In the data rows, the value 128 means zero.
Some points, one per row:
[135, 110, 100, 79, 87, 129, 154, 112]
[117, 109, 105, 111, 83, 126, 166, 134]
[99, 199, 138, 110, 152, 251, 138, 111]
[172, 127, 168, 116, 150, 85, 139, 153]
[196, 111, 139, 89, 92, 122, 164, 106]
[110, 110, 72, 57, 69, 103, 160, 141]
[114, 89, 91, 75, 59, 102, 163, 106]
[120, 126, 100, 91, 123, 137, 168, 114]
[108, 121, 93, 89, 82, 168, 157, 106]
[177, 171, 138, 94, 97, 87, 161, 92]
[138, 122, 149, 120, 87, 107, 108, 111]
[107, 113, 112, 157, 131, 97, 158, 102]
[92, 180, 104, 119, 147, 94, 133, 165]
[117, 112, 94, 81, 72, 109, 177, 123]
[115, 100, 78, 73, 58, 126, 177, 134]
[167, 132, 255, 108, 158, 89, 81, 108]
[129, 101, 191, 169, 171, 91, 7, 180]
[117, 172, 131, 126, 140, 88, 86, 171]
[87, 80, 91, 206, 185, 107, 134, 184]
[179, 85, 176, 105, 116, 91, 101, 167]
[130, 98, 98, 142, 137, 124, 129, 121]
[132, 162, 125, 111, 96, 98, 159, 103]
[235, 155, 249, 153, 178, 111, 48, 250]
[96, 136, 103, 167, 122, 125, 178, 103]
[197, 93, 232, 109, 155, 84, 98, 141]
[164, 205, 129, 82, 100, 84, 83, 109]
[136, 152, 135, 100, 141, 112, 127, 148]
[113, 101, 97, 101, 95, 109, 135, 164]
[80, 90, 103, 173, 169, 109, 159, 136]
[140, 99, 197, 152, 187, 90, 75, 141]
[110, 89, 75, 62, 65, 153, 167, 138]
[110, 92, 88, 62, 53, 120, 172, 141]
[102, 86, 93, 166, 169, 85, 150, 128]
[121, 120, 121, 133, 112, 101, 171, 85]
[107, 101, 101, 102, 87, 205, 151, 120]
[116, 107, 122, 151, 158, 102, 165, 105]
[132, 94, 150, 193, 162, 135, 50, 74]
[188, 105, 197, 171, 166, 108, 78, 158]
[162, 121, 124, 133, 136, 120, 165, 100]
[136, 105, 105, 90, 94, 132, 138, 141]
[147, 175, 101, 101, 103, 119, 144, 116]
[97, 161, 154, 131, 155, 95, 128, 136]
[119, 127, 171, 147, 174, 159, 100, 130]
[233, 171, 123, 88, 65, 127, 71, 147]
[99, 99, 93, 140, 121, 143, 153, 121]
[147, 132, 95, 81, 82, 128, 146, 111]
[126, 199, 148, 150, 154, 144, 38, 209]
[164, 147, 174, 173, 156, 98, 135, 108]
[168, 99, 140, 181, 169, 88, 117, 95]
[101, 114, 111, 110, 122, 167, 165, 144]
[109, 111, 79, 69, 71, 135, 158, 137]
[115, 101, 87, 92, 88, 131, 175, 133]
[89, 102, 111, 173, 166, 110, 148, 127]
[81, 155, 107, 157, 167, 71, 121, 126]
[213, 166, 153, 86, 121, 87, 150, 84]
[191, 129, 184, 116, 109, 110, 118, 128]
[115, 165, 118, 98, 96, 103, 172, 124]
[174, 119, 111, 105, 67, 176, 149, 77]
[117, 113, 111, 127, 75, 124, 140, 111]
[166, 178, 171, 84, 88, 116, 61, 137]
[238, 124, 197, 90, 79, 106, 47, 188]
[130, 98, 138, 170, 147, 124, 83, 74]
[128, 98, 138, 190, 167, 197, 132, 145]
[134, 168, 119, 148, 138, 182, 167, 86]
[87, 92, 99, 127, 145, 121, 157, 124]
[208, 212, 255, 166, 176, 103, 143, 122]
[165, 145, 174, 155, 151, 121, 153, 105]
[105, 165, 147, 105, 105, 255, 56, 115]
[76, 85, 83, 171, 176, 122, 152, 145]
[123, 95, 103, 112, 95, 128, 166, 101]
[140, 102, 116, 100, 106, 123, 156, 146]
[123, 101, 103, 100, 100, 125, 153, 123]
[195, 81, 128, 82, 72, 78, 101, 112]
[146, 195, 140, 123, 119, 136, 92, 219]
[107, 115, 96, 160, 146, 127, 149, 123]
[118, 108, 125, 128, 106, 115, 172, 100]
[113, 111, 105, 130, 179, 147, 172, 136]
[86, 66, 91, 187, 167, 119, 132, 108]
[150, 108, 97, 92, 58, 164, 152, 157]
[120, 86, 96, 160, 111, 133, 158, 105]
[255, 100, 228, 127, 155, 106, 48, 255]
[104, 110, 108, 172, 153, 214, 153, 149]
[96, 117, 109, 173, 165, 163, 135, 111]
[100, 91, 91, 73, 86, 162, 167, 119]
[124, 134, 104, 103, 123, 146, 159, 141]
[152, 123, 202, 98, 176, 113, 124, 120]
[98, 120, 91, 106, 164, 96, 142, 147]
[110, 135, 114, 143, 114, 179, 104, 153]
[195, 173, 208, 97, 140, 95, 51, 102]
[156, 212, 122, 113, 98, 95, 140, 82]
[144, 101, 95, 80, 77, 109, 150, 94]
[133, 157, 91, 71, 65, 133, 132, 92]
[106, 127, 115, 129, 141, 110, 157, 133]
[90, 103, 97, 133, 150, 128, 157, 114]
[117, 193, 132, 72, 134, 146, 140, 98]
[166, 119, 183, 100, 122, 112, 143, 134]
[138, 109, 133, 126, 107, 154, 173, 97]
[223, 255, 169, 147, 179, 112, 0, 225]
[105, 90, 115, 109, 106, 129, 166, 129]
[255, 90, 178, 96, 75, 120, 66, 130]
[78, 137, 159, 95, 163, 88, 123, 178]
[209, 178, 124, 81, 84, 115, 109, 75]
[101, 97, 99, 94, 88, 141, 157, 140]
[119, 108, 120, 154, 105, 142, 146, 124]
[110, 93, 138, 125, 117, 158, 116, 188]
[122, 215, 132, 150, 61, 89, 20, 143]
[92, 77, 85, 153, 141, 105, 156, 126]
[135, 159, 115, 132, 99, 168, 139, 102]
[147, 149, 138, 128, 105, 97, 152, 118]
[145, 123, 112, 115, 99, 131, 132, 145]
[68, 219, 111, 118, 172, 255, 141, 38]
[96, 93, 95, 147, 141, 171, 109, 84]
[186, 196, 216, 157, 154, 115, 146, 118]
[114, 214, 105, 155, 76, 213, 30, 253]
[97, 115, 105, 177, 171, 123, 135, 95]
[121, 158, 144, 127, 88, 114, 149, 111]
[105, 77, 83, 71, 78, 75, 175, 81]
[98, 93, 108, 150, 135, 114, 161, 121]
[76, 112, 82, 155, 189, 102, 138, 151]
[125, 112, 133, 79, 100, 108, 129, 158]
[113, 104, 133, 176, 180, 154, 96, 115]
[167, 100, 187, 222, 197, 133, 32, 97]
[140, 149, 144, 132, 137, 126, 111, 122]
[103, 124, 113, 178, 159, 157, 111, 108]
[136, 149, 110, 128, 127, 147, 164, 127]
[150, 120, 95, 74, 75, 102, 156, 91]
[142, 202, 255, 206, 184, 78, 145, 99]
[80, 89, 98, 195, 201, 136, 154, 117]
[105, 100, 115, 119, 161, 122, 171, 138]
[99, 119, 121, 124, 163, 157, 151, 169]
[177, 175, 199, 85, 89, 83, 50, 255]
[119, 98, 118, 128, 136, 117, 166, 122]
[175, 121, 208, 160, 129, 116, 154, 125]
[103, 108, 110, 110, 114, 184, 161, 164]
[119, 109, 109, 105, 99, 126, 160, 103]
[144, 101, 176, 150, 145, 87, 121, 128]
[225, 73, 252, 158, 174, 98, 49, 247]
[128, 87, 155, 141, 170, 93, 131, 175]
[90, 215, 120, 92, 85, 255, 120, 98]
[118, 109, 126, 153, 180, 81, 111, 154]
[90, 130, 107, 126, 125, 136, 158, 126]
[94, 144, 105, 116, 80, 182, 136, 69]
[108, 111, 104, 184, 174, 121, 99, 82]
[107, 113, 123, 124, 148, 94, 144, 110]
[119, 162, 123, 90, 114, 94, 88, 198]
[114, 96, 95, 138, 97, 220, 123, 124]
[180, 150, 171, 129, 122, 107, 154, 104]
[80, 183, 94, 124, 149, 94, 93, 163]
[85, 90, 109, 186, 145, 255, 113, 115]
[84, 96, 97, 126, 172, 113, 154, 159]
[116, 88, 117, 153, 143, 116, 134, 97]
[111, 105, 90, 70, 64, 133, 157, 120]
[187, 120, 131, 106, 118, 93, 172, 94]
[90, 96, 113, 182, 167, 255, 96, 110]
[114, 99, 102, 144, 101, 129, 162, 144]
[112, 89, 116, 167, 155, 117, 151, 137]
[146, 113, 195, 177, 161, 89, 49, 189]
[121, 193, 135, 131, 95, 111, 143, 69]
[137, 139, 211, 179, 140, 123, 127, 103]
[119, 195, 171, 99, 142, 128, 137, 96]
[148, 136, 124, 62, 88, 110, 94, 211]
[78, 165, 119, 145, 175, 115, 139, 161]
[99, 73, 82, 140, 174, 75, 150, 124]
[117, 75, 110, 99, 89, 118, 125, 109]
[142, 91, 151, 87, 81, 95, 131, 139]
[111, 130, 107, 154, 143, 99, 114, 114]
[118, 72, 120, 187, 165, 123, 128, 116]
[108, 162, 148, 178, 157, 107, 119, 109]
[139, 101, 97, 102, 93, 172, 155, 105]
[106, 103, 109, 138, 121, 133, 149, 121]
[96, 189, 111, 116, 98, 170, 60, 176]
[165, 88, 179, 142, 114, 129, 169, 107]
[106, 102, 107, 142, 132, 119, 152, 110]
[125, 195, 124, 109, 116, 120, 49, 129]
[89, 191, 95, 116, 150, 95, 96, 181]
[143, 95, 139, 167, 124, 185, 82, 99]
[178, 108, 152, 60, 115, 74, 95, 249]
[145, 105, 75, 80, 98, 120, 170, 113]
[133, 93, 191, 84, 119, 109, 152, 88]
[153, 140, 113, 146, 146, 113, 91, 64]
[223, 205, 162, 92, 82, 92, 45, 94]
[148, 136, 114, 107, 88, 108, 114, 114]
[110, 189, 181, 124, 90, 154, 147, 79]
[114, 115, 134, 107, 125, 148, 158, 132]
[139, 137, 109, 114, 102, 105, 165, 117]
[186, 181, 255, 75, 34, 68, 60, 147]
[158, 93, 116, 122, 100, 130, 145, 123]
[147, 109, 187, 170, 180, 88, 77, 162]
[105, 157, 122, 158, 148, 137, 154, 134]
[88, 129, 109, 142, 167, 103, 147, 158]
[120, 137, 130, 190, 170, 141, 99, 110]
[173, 90, 193, 86, 63, 120, 110, 127]
[170, 155, 194, 119, 160, 106, 165, 92]
[95, 89, 93, 152, 146, 111, 135, 134]
[133, 194, 143, 93, 121, 92, 93, 168]
[100, 205, 116, 96, 86, 144, 62, 174]
[187, 119, 213, 113, 177, 83, 118, 160]
[78, 97, 96, 101, 110, 109, 149, 129]
[127, 133, 122, 127, 129, 125, 155, 97]
[111, 184, 140, 104, 169, 95, 92, 153]
[200, 120, 126, 104, 92, 150, 136, 99]
[82, 78, 104, 173, 163, 143, 149, 140]
[131, 112, 95, 93, 80, 158, 162, 112]
[140, 121, 108, 144, 144, 98, 121, 104]
[91, 108, 103, 118, 126, 134, 128, 110]
[72, 82, 83, 174, 167, 98, 151, 153]
[101, 106, 111, 140, 174, 138, 163, 164]
[188, 128, 182, 169, 151, 102, 142, 108]
[95, 95, 99, 192, 166, 117, 155, 128]
[194, 167, 93, 67, 52, 127, 130, 145]
[83, 89, 106, 165, 163, 112, 143, 134]
[91, 138, 96, 113, 166, 93, 142, 155]
[95, 168, 111, 163, 170, 135, 138, 143]
[82, 198, 80, 85, 57, 255, 55, 52]
[164, 175, 161, 97, 115, 86, 151, 107]
Here are 16 more points, each followed by its number:
[190, 119, 108, 78, 81, 122, 144, 134] 0
[80, 106, 105, 157, 188, 80, 151, 147] 1
[97, 106, 111, 162, 161, 141, 138, 129] 2
[185, 173, 138, 82, 68, 126, 84, 108] 3
[120, 90, 116, 117, 93, 108, 144, 119] 4
[127, 180, 90, 74, 57, 125, 9, 255] 5
[99, 97, 93, 79, 87, 129, 163, 127] 6
[162, 175, 161, 101, 115, 87, 163, 91] 7
[149, 160, 102, 112, 79, 131, 163, 128] 8
[99, 89, 90, 167, 146, 119, 150, 122] 9
[191, 112, 209, 109, 160, 81, 97, 183] 10
[124, 111, 125, 118, 125, 99, 155, 103] 11
[120, 143, 121, 102, 101, 126, 105, 146] 12
[90, 220, 123, 91, 90, 255, 133, 96] 13
[200, 144, 205, 89, 79, 107, 149, 97] 14
[140, 138, 118, 175, 151, 121, 113, 82] 15
Which two of these numbered points are nearest to each point below, ignoring the 2 directions in which the first points spread most? Their numbers follow each, nearest first.
[183, 190, 193, 92, 124, 85, 34, 196] > 12 2
[227, 99, 135, 111, 71, 137, 157, 131] > 0 9
[105, 91, 116, 137, 91, 112, 157, 108] > 4 9
[108, 108, 104, 100, 97, 114, 160, 142] > 6 4
[88, 117, 115, 191, 176, 124, 91, 107] > 3 15
[110, 100, 99, 92, 90, 127, 144, 143] > 6 4
[81, 181, 110, 134, 126, 255, 147, 83] > 13 3
[108, 78, 85, 187, 141, 130, 149, 104] > 9 4
[251, 209, 187, 146, 90, 124, 27, 89] > 15 3
[120, 117, 155, 106, 130, 80, 152, 109] > 11 4
[156, 182, 136, 91, 92, 92, 175, 91] > 7 11
[97, 181, 113, 140, 171, 255, 152, 94] > 13 3
[111, 163, 118, 140, 148, 124, 168, 76] > 7 15
[124, 111, 122, 111, 126, 116, 165, 95] > 11 9
[204, 115, 227, 147, 160, 113, 169, 98] > 14 7
[115, 228, 122, 109, 59, 129, 25, 255] > 5 12
[209, 115, 77, 83, 51, 119, 140, 134] > 0 9
[108, 150, 109, 175, 146, 149, 161, 142] > 8 2
[124, 179, 107, 102, 54, 176, 8, 240] > 5 12
[99, 79, 107, 219, 171, 86, 87, 6] > 15 3
[213, 108, 115, 78, 84, 87, 120, 164] > 0 9
[209, 125, 105, 92, 81, 128, 140, 95] > 0 9
[205, 177, 173, 112, 150, 100, 157, 78] > 7 14
[148, 91, 175, 149, 182, 77, 135, 184] > 10 6
[105, 108, 99, 115, 108, 157, 144, 107] > 2 3
[113, 117, 113, 135, 127, 145, 116, 91] > 3 2
[182, 104, 115, 107, 106, 101, 131, 160] > 0 9
[120, 226, 214, 158, 124, 107, 0, 206] > 12 2
[95, 193, 111, 128, 152, 255, 145, 88] > 13 3
[90, 81, 80, 189, 168, 112, 149, 111] > 9 4
[105, 87, 99, 118, 90, 107, 159, 99] > 4 11
[138, 138, 126, 189, 165, 114, 94, 83] > 15 3
[130, 120, 138, 138, 139, 90, 162, 122] > 11 9
[216, 109, 99, 114, 94, 133, 108, 109] > 0 9
[216, 200, 148, 84, 73, 124, 85, 85] > 15 3
[108, 106, 92, 120, 129, 168, 172, 109] > 2 0
[89, 90, 100, 183, 166, 121, 154, 122] > 9 2
[71, 189, 109, 139, 172, 255, 152, 64] > 13 3
[96, 119, 106, 95, 135, 74, 136, 130] > 1 6
[131, 204, 100, 99, 70, 143, 45, 247] > 5 12
[124, 117, 82, 84, 74, 175, 175, 101] > 2 9
[95, 98, 79, 202, 180, 155, 78, 101] > 3 15
[254, 217, 209, 112, 161, 95, 136, 81] > 7 14
[153, 126, 106, 84, 73, 108, 132, 111] > 9 4
[124, 194, 193, 170, 127, 88, 0, 211] > 12 5
[88, 255, 111, 219, 127, 69, 0, 255] > 5 12
[98, 191, 177, 142, 175, 85, 127, 114] > 7 11
[124, 178, 101, 67, 70, 134, 113, 202] > 12 2
[161, 106, 168, 112, 145, 120, 164, 139] > 10 11
[152, 96, 149, 90, 157, 79, 147, 139] > 10 11
[194, 127, 139, 97, 155, 98, 97, 181] > 0 10
[117, 190, 117, 109, 66, 135, 62, 255] > 5 12
[207, 193, 103, 74, 56, 90, 32, 255] > 5 12
[156, 213, 106, 148, 72, 184, 28, 238] > 5 12
[132, 115, 107, 104, 100, 153, 152, 131] > 2 9
[230, 132, 71, 215, 179, 82, 22, 44] > 15 3
[180, 129, 143, 126, 103, 96, 108, 130] > 9 4
[206, 127, 189, 106, 93, 121, 163, 64] > 14 7
[99, 146, 88, 104, 133, 82, 161, 118] > 1 11
[83, 91, 106, 153, 186, 176, 168, 123] > 2 6
[126, 115, 102, 122, 85, 126, 144, 107] > 9 2
[107, 119, 103, 148, 142, 190, 148, 133] > 2 8
[98, 184, 168, 201, 196, 124, 151, 176] > 8 2
[119, 224, 112, 134, 97, 84, 173, 65] > 7 15
[151, 79, 224, 155, 168, 99, 112, 211] > 10 6
[98, 110, 97, 72, 92, 138, 164, 134] > 6 2
[107, 92, 105, 224, 163, 98, 60, 28] > 15 3
[87, 225, 118, 83, 69, 149, 29, 205] > 5 12
[93, 95, 84, 174, 160, 144, 102, 91] > 3 15
[106, 95, 100, 159, 146, 163, 138, 132] > 2 9
[214, 118, 217, 141, 138, 115, 136, 101] > 14 11
[137, 128, 85, 243, 182, 64, 88, 76] > 15 3
[102, 107, 89, 193, 119, 205, 83, 90] > 3 15
[166, 96, 148, 92, 126, 133, 162, 133] > 10 0
[112, 176, 150, 171, 177, 110, 146, 155] > 8 2
[88, 86, 94, 196, 181, 136, 83, 98] > 3 15
[94, 81, 100, 177, 162, 109, 147, 134] > 9 4
[200, 236, 87, 50, 56, 78, 25, 228] > 5 12
[115, 100, 112, 124, 133, 159, 152, 136] > 2 6
[136, 171, 89, 73, 53, 123, 73, 153] > 12 2
[104, 200, 120, 156, 167, 133, 36, 242] > 5 12
[192, 118, 109, 83, 67, 113, 151, 111] > 0 9
[145, 89, 159, 162, 179, 101, 143, 153] > 10 0
[102, 133, 102, 189, 163, 146, 154, 154] > 8 2
[111, 75, 92, 77, 63, 104, 161, 115] > 4 6
[207, 141, 149, 70, 92, 108, 130, 128] > 0 11
[151, 77, 102, 65, 129, 116, 134, 220] > 10 6
[174, 151, 151, 134, 155, 107, 152, 87] > 7 14
[188, 99, 254, 91, 147, 69, 56, 169] > 10 6
[93, 109, 90, 172, 152, 161, 106, 109] > 3 2
[120, 199, 116, 133, 80, 105, 138, 68] > 15 7
[192, 210, 82, 87, 59, 146, 139, 120] > 8 3
[91, 131, 103, 97, 150, 83, 138, 136] > 1 6
[94, 112, 92, 87, 153, 87, 152, 134] > 1 6
[88, 91, 103, 186, 170, 114, 157, 125] > 9 11
[104, 88, 96, 199, 165, 127, 154, 105] > 9 2
[104, 92, 92, 153, 141, 121, 167, 136] > 9 0
[84, 109, 116, 134, 160, 89, 148, 144] > 1 6
[179, 150, 109, 148, 150, 119, 63, 40] > 15 3
[74, 142, 87, 118, 173, 65, 107, 179] > 1 12
[102, 86, 97, 166, 158, 128, 161, 123] > 9 2
[152, 92, 87, 90, 101, 112, 145, 143] > 0 9
[112, 218, 210, 136, 175, 96, 43, 191] > 12 2
[120, 98, 86, 81, 76, 122, 158, 152] > 6 9
[108, 93, 88, 73, 64, 143, 152, 161] > 6 12
[206, 86, 234, 153, 153, 80, 73, 235] > 10 6
[135, 129, 255, 167, 109, 130, 149, 82] > 14 7
[98, 236, 107, 180, 112, 79, 20, 209] > 5 12
[109, 100, 118, 183, 148, 123, 151, 111] > 9 2
[78, 100, 79, 179, 178, 69, 132, 151] > 1 9
[175, 116, 189, 152, 158, 157, 159, 100] > 14 7
[162, 179, 85, 93, 90, 145, 149, 121] > 8 2
[196, 255, 191, 83, 96, 99, 41, 66] > 15 3
[193, 221, 113, 77, 77, 86, 85, 83] > 15 3
[110, 83, 114, 165, 135, 146, 93, 83] > 3 15
[88, 188, 154, 115, 162, 255, 139, 67] > 13 3
[182, 125, 95, 65, 76, 107, 153, 107] > 0 9
[104, 92, 94, 63, 57, 150, 157, 157] > 6 12
[112, 127, 106, 106, 120, 104, 156, 86] > 11 7
[111, 83, 114, 129, 140, 106, 174, 134] > 10 6
[167, 96, 194, 186, 166, 102, 72, 116] > 4 9
[105, 206, 149, 130, 144, 73, 131, 102] > 7 1
[100, 71, 113, 75, 75, 124, 162, 91] > 4 6
[181, 175, 138, 103, 83, 116, 124, 119] > 8 2
[149, 131, 191, 190, 167, 135, 53, 113] > 3 15
[138, 103, 120, 122, 140, 94, 156, 72] > 11 7
[179, 92, 204, 177, 177, 83, 71, 179] > 4 9
[111, 93, 108, 130, 97, 111, 158, 103] > 4 9
[108, 97, 116, 136, 163, 122, 167, 100] > 11 2
[88, 157, 96, 102, 128, 72, 113, 173] > 1 12
[180, 105, 210, 85, 131, 149, 100, 141] > 10 6
[109, 99, 169, 179, 170, 93, 114, 221] > 6 12
[142, 163, 134, 145, 110, 118, 152, 74] > 15 7
[111, 89, 113, 188, 177, 162, 142, 124] > 2 0
[144, 155, 128, 95, 126, 85, 161, 85] > 7 11
[100, 218, 100, 69, 136, 255, 153, 105] > 13 2
[110, 110, 155, 195, 190, 127, 76, 120] > 3 2
[124, 215, 119, 86, 117, 255, 161, 98] > 13 3
[102, 79, 107, 145, 127, 118, 151, 115] > 4 9
[251, 104, 101, 77, 51, 91, 72, 245] > 0 9
[100, 91, 96, 172, 172, 102, 142, 118] > 9 11
[221, 104, 213, 129, 140, 116, 141, 118] > 14 0
[161, 206, 220, 183, 173, 103, 118, 100] > 7 15
[96, 86, 85, 165, 158, 100, 135, 145] > 9 4
[89, 131, 107, 173, 149, 140, 79, 93] > 3 15
[99, 73, 133, 191, 175, 173, 130, 144] > 2 6
[194, 106, 198, 158, 168, 110, 95, 179] > 0 10
[241, 134, 102, 56, 67, 79, 59, 220] > 0 9
[124, 132, 104, 107, 112, 196, 154, 136] > 2 12
[101, 153, 112, 105, 137, 125, 112, 175] > 12 2
[134, 179, 155, 156, 75, 110, 35, 186] > 12 2
[158, 149, 167, 112, 111, 115, 125, 139] > 2 11
[195, 204, 169, 92, 79, 108, 10, 255] > 5 12
[206, 102, 184, 149, 163, 100, 68, 148] > 0 9
[82, 173, 91, 84, 97, 255, 151, 74] > 13 3
[93, 93, 103, 143, 167, 87, 165, 155] > 1 6
[100, 165, 190, 115, 160, 70, 121, 159] > 1 6
[171, 149, 115, 107, 103, 117, 120, 89] > 15 3
[98, 109, 108, 166, 142, 160, 119, 98] > 3 2
[108, 111, 89, 78, 71, 111, 161, 152] > 6 1
[132, 134, 127, 167, 161, 100, 145, 140] > 8 9
[148, 86, 205, 181, 174, 78, 109, 147] > 4 11
[116, 153, 145, 177, 160, 117, 93, 81] > 15 3
[128, 191, 170, 157, 47, 105, 0, 222] > 5 12
[102, 86, 101, 250, 187, 86, 13, 0] > 15 3
[129, 110, 83, 83, 80, 178, 168, 123] > 2 0
[255, 121, 101, 90, 64, 143, 85, 106] > 0 3
[116, 148, 102, 144, 151, 156, 173, 114] > 8 2
[140, 108, 115, 194, 166, 101, 131, 101] > 15 9
[127, 113, 180, 136, 131, 116, 104, 203] > 6 12
[142, 139, 111, 93, 83, 99, 157, 85] > 11 9
[161, 105, 223, 103, 157, 96, 33, 195] > 6 10
[125, 130, 115, 85, 103, 146, 161, 103] > 2 11
[194, 163, 196, 132, 171, 78, 104, 92] > 7 11
[92, 91, 93, 137, 156, 91, 162, 141] > 1 6
[149, 174, 103, 101, 97, 108, 81, 255] > 5 12
[133, 166, 125, 110, 94, 118, 140, 122] > 8 2
[255, 121, 125, 85, 141, 99, 4, 255] > 0 5
[101, 208, 104, 109, 117, 103, 77, 176] > 12 1
[104, 94, 148, 145, 114, 121, 144, 134] > 4 6
[108, 95, 132, 189, 176, 91, 155, 96] > 11 7
[255, 99, 255, 130, 169, 109, 130, 126] > 14 10
[93, 151, 92, 101, 177, 103, 134, 226] > 1 12
[121, 94, 99, 72, 134, 139, 162, 149] > 10 6
[100, 100, 133, 116, 91, 104, 164, 119] > 4 11
[199, 94, 206, 156, 189, 83, 67, 254] > 10 6
[114, 112, 90, 102, 95, 180, 141, 122] > 2 12
[104, 108, 120, 155, 165, 92, 158, 116] > 11 1
[68, 200, 109, 83, 124, 94, 74, 230] > 5 12
[196, 164, 148, 101, 160, 113, 161, 83] > 7 14
[122, 113, 105, 120, 96, 119, 125, 130] > 9 2
[205, 179, 163, 153, 114, 145, 65, 98] > 15 3
[129, 149, 121, 171, 138, 140, 110, 113] > 3 15
[207, 117, 253, 144, 167, 103, 63, 201] > 10 6
[76, 122, 85, 162, 173, 85, 128, 135] > 1 12
[144, 240, 246, 88, 108, 120, 133, 81] > 7 14
[182, 147, 137, 141, 163, 113, 165, 80] > 7 14
[118, 184, 137, 97, 104, 254, 140, 97] > 13 3
[101, 107, 86, 71, 64, 141, 175, 186] > 6 12
[239, 136, 82, 54, 47, 120, 39, 200] > 0 9
[157, 103, 94, 95, 92, 165, 119, 173] > 0 2
[193, 101, 206, 124, 122, 123, 158, 131] > 14 10
[97, 108, 103, 145, 146, 236, 160, 134] > 2 12
[84, 201, 138, 171, 195, 115, 153, 185] > 8 1
[119, 172, 154, 180, 115, 92, 19, 196] > 12 5
[195, 98, 189, 131, 123, 101, 98, 206] > 10 0
[167, 207, 126, 78, 49, 90, 63, 216] > 12 5
[107, 101, 98, 122, 142, 92, 150, 131] > 1 6
[79, 176, 109, 142, 179, 255, 127, 54] > 13 3
[177, 102, 168, 144, 133, 106, 162, 87] > 14 11
[106, 200, 87, 76, 64, 245, 162, 93] > 13 3
[126, 117, 124, 152, 162, 167, 114, 137] > 2 3
[123, 131, 104, 138, 109, 119, 171, 111] > 8 9
[77, 103, 99, 145, 175, 102, 147, 144] > 1 6
[166, 112, 97, 85, 51, 150, 157, 132] > 0 9
[239, 134, 253, 168, 155, 78, 88, 129] > 14 11
[95, 93, 97, 82, 65, 119, 171, 141] > 6 4
[101, 101, 116, 139, 109, 119, 155, 107] > 4 9
[194, 185, 206, 88, 169, 113, 147, 102] > 7 14
[97, 63, 75, 213, 182, 112, 138, 94] > 9 15
[184, 106, 210, 181, 189, 96, 120, 82] > 14 11
[158, 91, 108, 124, 91, 151, 149, 109] > 0 9
[78, 216, 103, 76, 80, 255, 124, 98] > 13 3
[138, 102, 143, 111, 102, 124, 146, 112] > 4 11
[90, 121, 125, 186, 174, 99, 95, 107] > 3 15
[200, 104, 213, 143, 153, 86, 142, 120] > 14 11
[103, 91, 104, 155, 151, 114, 159, 133] > 9 4
[154, 132, 103, 89, 78, 120, 136, 139] > 9 2
[150, 127, 95, 82, 79, 121, 149, 120] > 9 2
[134, 176, 98, 59, 75, 112, 98, 180] > 12 1
[138, 93, 122, 84, 109, 129, 154, 109] > 10 11
[174, 185, 134, 93, 110, 114, 133, 75] > 15 7
[240, 100, 220, 111, 174, 97, 93, 170] > 10 0
[90, 176, 119, 125, 135, 113, 118, 169] > 12 1
[164, 187, 174, 117, 111, 108, 46, 246] > 12 5
[128, 92, 194, 89, 144, 102, 119, 160] > 10 6
[110, 194, 106, 181, 176, 255, 3, 255] > 5 13
[102, 150, 76, 63, 78, 113, 160, 131] > 1 12
[91, 160, 92, 69, 40, 152, 137, 207] > 12 5
[158, 123, 189, 119, 175, 91, 132, 148] > 10 11
[86, 218, 104, 161, 57, 90, 111, 66] > 15 3
[235, 97, 227, 106, 147, 105, 15, 228] > 10 6
[88, 95, 111, 150, 169, 110, 151, 96] > 11 9
[90, 93, 80, 167, 166, 191, 86, 106] > 3 2
[119, 154, 112, 97, 150, 82, 124, 111] > 1 11
[82, 206, 93, 80, 101, 255, 153, 58] > 13 3
[117, 166, 102, 91, 65, 159, 52, 201] > 5 12
[132, 92, 99, 118, 115, 123, 160, 120] > 0 9
[99, 174, 161, 171, 180, 116, 132, 168] > 8 12
[95, 88, 104, 177, 166, 165, 139, 151] > 2 12
